Read these off the matrix that follows.
1) Which number is the 2nd entry from the end, reading row by row?
2) Which number is the fifth entry from the end, reading row by row?
3) Which number is the 4th entry, reading row by row?
4) Which number is the bottom-left entry?
5) Which number is the top-right entry?
6) Which number is the last entry, reading row by row?
7) Which number is the second entry, reading row by row?
8) Which number is the entry just right of the smallest entry?
127  117  122  123  129  123  132  127  123  131  138  106  122  145
141  124  138  136  124  130  124  126  128  128  124  123  122  125
130  124  134  116  119  136  126  121  128  131  130  127  132  119
1) 132
2) 131
3) 123
4) 130
5) 145
6) 119
7) 117
8) 122

Read these off the matrix that follows.
1) The largest entry in the last row?
2) The second smallest entry?
3) The entry directly above 144?
4) The entry just right of the largest entry?
5) The entry just left of the largest entry?
6) The bottom-left entry?
7) The largest entry in the last column?
8) The fourth entry in reading order?
[[115 114 137 114 116 117 123 129 111 131]
 [130 114 130 135 115 118 122 109 131 119]
 [134 132 117 120 121 107 126 131 124 135]
 [121 127 133 127 124 132 128 129 131 132]
 [112 144 130 124 140 135 115 131 126 124]
 [135 129 121 122 126 108 124 131 125 133]
 [132 133 131 129 115 136 132 140 135 139]
 [130 131 119 122 127 113 124 131 124 134]
 [132 114 130 133 113 119 122 109 131 119]
 [136 133 115 123 117 105 127 134 122 136]
 [130 118 132 132 119 126 120 114 130 122]
 [120 141 127 123 145 130 117 127 126 121]
 [130 113 129 134 113 119 121 111 131 121]
 [130 131 122 121 132 115 121 132 123 133]
 [136 138 114 146 136 132 137 125 152 129]]
1) 152
2) 107
3) 127
4) 129
5) 125
6) 136
7) 139
8) 114

data = [124 148 119 157 148 115 148 129 153 128 147 124 147]
What is the entry just right of 119?
A: 157
What is the entry just left of 129?
A: 148

Questions about the array below.
1) The entry directly above the largest entry?
2) The entry directly above the smallest entry?
3) The 5th-last entry, reading row by row?
4) The second entry on the diagonal from the top-right corner?
5) The entry directly below the largest entry?
6) The entry just right of the smallest entry?
7) The 1st entry, reading row by row?
8) The bottom-left entry?
121  127  110  130  121  131  126  133  119  124  123  127  125  121  129
131  142  123  121  127  117  127  129  141  123  129  126  125  131  127
133  137  125  114  124  131  126  124  158  121  141  117  123  138  119
124  145  128  114  153  113  136  125  140  136  129  117  128  126  143
129  120  119  135  120  124  131  127  118  126  116  132  131  128  140
124  125  128  121  118  125  153  115  134  139  135  139  128  134  116
136  141  134  121  123  134  132  115  147  128  132  130  128  140  110
138  117  123  124  123  141  108  140  136  119  129  123  126  123  131
135  130  124  138  125  122  125  138  131  132  127  132  137  125  121
134  126  134  129  135  122  125  140  130  128  121  138  128  114  120
136  120  132  135  122  136  147  120  124  133  132  125  122  134  112
1) 141
2) 132
3) 132
4) 131
5) 140
6) 140
7) 121
8) 136

grid =
[[126 127 128 129 125]
 [131 119 125 128 126]
 [130 125 124 125 128]
 [127 123 131 126 130]
 [124 126 128 130 132]
 [134 130 119 128 125]
 [126 132 132 129 130]
 [129 128 129 131 132]
 [113 154 144 104 147]
 [121 119 139 144 117]
 [121 128 125 126 131]
 [123 129 121 136 135]
 [128 128 129 131 131]
 [125 130 129 127 127]]
Give the second smallest entry.
Answer: 113
The 4th entry from the end, reading row by row: 130
Give the third entry on the diagonal from the top-right corner.
Answer: 124
The bottom entry of the column that holds the smallest entry -> 127
The entry just right of the largest entry: 144
The entry directly above 113: 129
Give the 1st entry, reading row by row.
Answer: 126
Give the entry just right of the smallest entry.
Answer: 147
The entry directly above the smallest entry is 131
The smallest entry in the last row: 125
The last entry, reading row by row -> 127
The smallest entry in the first row is 125
The third entry in reading order is 128
Give the entry directly above 135.
Answer: 131
The smallest entry is 104
Give the largest entry in the first column.
Answer: 134

Read these off the grid that follows. Rows and columns are numbered from 0.
1) The entry just right of the smallest entry?
2) The entry directly below the largest entry?
3) The entry in row 2 and column 2?
4) The entry in row 0 and column 0?
5) The entry in row 0 and column 2?
6) The entry in the top-right corner?
7) The maximum?
8) The entry at row 2, column 0?
[[132 133 131 130 126 136 136 145 125 125 121 118 108 129 129]
 [126 135 130 134 143 131 129 137 130 127 144 124 118 127 125]
 [132 140 132 134 147 132 144 105 136 129 123 116 123 134 138]
 [131 130 136 131 135 132 112 152 120 127 128 131 111 117 119]
 [135 143 127 151 138 135 137 119 130 137 127 106 111 130 124]
 [134 130 129 125 122 138 127 147 120 115 116 134 110 122 117]]
1) 136
2) 119
3) 132
4) 132
5) 131
6) 129
7) 152
8) 132

Questions about the row below.
1) The entry just right of 103?
2) The first entry?
3) The entry just right of 132?
[132 139 130 154 103 131]
1) 131
2) 132
3) 139

[[115 146 129 129 153 127 125 123 128 114 119 126]
 [140 122 116 151 131 133 143 124 147 125 140 128]]
Rows and columns are numbered from 0.
What is the entry just right of 127? 125
What is the top-left entry? 115
What is the top-right entry? 126
The top entry of the column that holds the largest entry -> 153
The entry directly below 146: 122
The bottom entry of the column that holds the smallest entry: 125
What is the entry at row 0, column 2? 129
What is the entry directly below 153? 131

Read these off the array that follows.
1) Which number is the second entry on the main diagonal?
2) Which number is the largest entry in the first column?
3) Which number is the last entry, reading row by row?
4) Which number is the entry directly above the centre entry?
5) Which number is the entry just right of the centre entry?
6) Which number is the top-left entry?
7) Which number is the last entry of the smallest entry's row?
8) Which number is the bottom-left entry?
[[144 153 137 130 129 122 139 112 116 128 132 146 146]
 [158 153 151 130 127 125 144 111 105 132 134 146 138]
 [148 153 145 130 126 122 143 111 109 129 134 145 146]
 [140 153 138 130 127 122 141 111 115 127 134 146 149]
 [138 153 134 130 128 122 138 112 119 126 132 146 148]
 [141 153 140 130 126 119 142 111 112 127 134 145 152]
 [148 153 140 130 132 128 139 112 114 129 130 149 140]
 [155 153 151 130 126 122 146 111 104 131 134 146 143]
 [148 153 146 130 127 122 143 111 109 129 134 146 146]]
1) 153
2) 158
3) 146
4) 141
5) 112
6) 144
7) 143
8) 148
